162 84 108
132 181 99
159 78 114
88 153 164
120 185 110
->
84 108
181 99

106 87 100 111
137 69 115 92
146 195 147 105
137 132 96 71
->
87 100
69 115

166 130 192 181 181
151 113 194 144 197
125 153 60 156 62
->
130 192
113 194

54 123 137
152 136 153
196 113 149
131 138 188
->
123 137
136 153

76 60 188
185 183 72
154 194 182
->
60 188
183 72

133 140 140 194
133 165 165 185
134 177 177 173
133 155 155 192
191 138 138 123
->
140 140
165 165

161 165 175 112
183 185 198 165
160 142 165 168
124 125 159 146
->
165 175
185 198

125 104 161 194 158
195 134 87 85 109
121 119 149 177 147
118 103 162 84 173
138 121 141 192 142
->
104 161
134 87

141 70 101
147 52 75
->
70 101
52 75
---
164 84 184 132 153 135 171 194 197 131 150
133 150 81 179 94 146 89 104 146 177 83
90 139 81 93 110 100 72 159 194 102 65
138 77 119 180 172 152 149 119 143 181 137
->
131 150 164 84 184 132 153 135 171 194 197
177 83 133 150 81 179 94 146 89 104 146
102 65 90 139 81 93 110 100 72 159 194
181 137 138 77 119 180 172 152 149 119 143

89 97 116 146 109 151 158 173
156 183 124 119 192 164 158 154
174 168 150 97 153 147 158 115
159 152 148 171 96 127 158 160
115 109 111 145 111 110 158 158
134 145 131 101 187 121 158 126
149 138 144 127 130 109 158 128
->
158 173 89 97 116 146 109 151
158 154 156 183 124 119 192 164
158 115 174 168 150 97 153 147
158 160 159 152 148 171 96 127
158 158 115 109 111 145 111 110
158 126 134 145 131 101 187 121
158 128 149 138 144 127 130 109

126 179 138 193 116
119 188 192 138 144
134 135 79 201 97
126 177 137 191 116
->
193 116 126 179 138
138 144 119 188 192
201 97 134 135 79
191 116 126 177 137

150 137 163
139 187 127
->
137 163 150
187 127 139

173 115 140 125
142 132 144 148
103 137 109 152
69 129 124 136
90 99 118 151
144 89 157 177
->
140 125 173 115
144 148 142 132
109 152 103 137
124 136 69 129
118 151 90 99
157 177 144 89

129 130 121 139
178 185 154 195
116 106 129 104
139 158 130 150
107 180 71 113
164 140 160 158
145 118 138 130
123 89 154 110
145 191 101 157
155 132 159 152
->
121 139 129 130
154 195 178 185
129 104 116 106
130 150 139 158
71 113 107 180
160 158 164 140
138 130 145 118
154 110 123 89
101 157 145 191
159 152 155 132

67 158 79 97 183 77 96 177 91 87 77 71 68 91 66 83
65 117 140 101 183 72 90 174 79 75 91 74 75 90 73 79
->
66 83 67 158 79 97 183 77 96 177 91 87 77 71 68 91
73 79 65 117 140 101 183 72 90 174 79 75 91 74 75 90

186 76 184
179 85 176
80 181 77
173 75 177
94 172 89
85 179 82
->
76 184 186
85 176 179
181 77 80
75 177 173
172 89 94
179 82 85

188 186 179 190 173 177 186 186 191 186 104
192 160 146 174 174 179 179 164 177 191 162
62 70 99 115 65 83 91 77 70 80 194
164 171 182 111 177 145 184 189 152 195 69
77 103 76 165 91 125 80 71 100 61 187
->
186 104 188 186 179 190 173 177 186 186 191
191 162 192 160 146 174 174 179 179 164 177
80 194 62 70 99 115 65 83 91 77 70
195 69 164 171 182 111 177 145 184 189 152
61 187 77 103 76 165 91 125 80 71 100
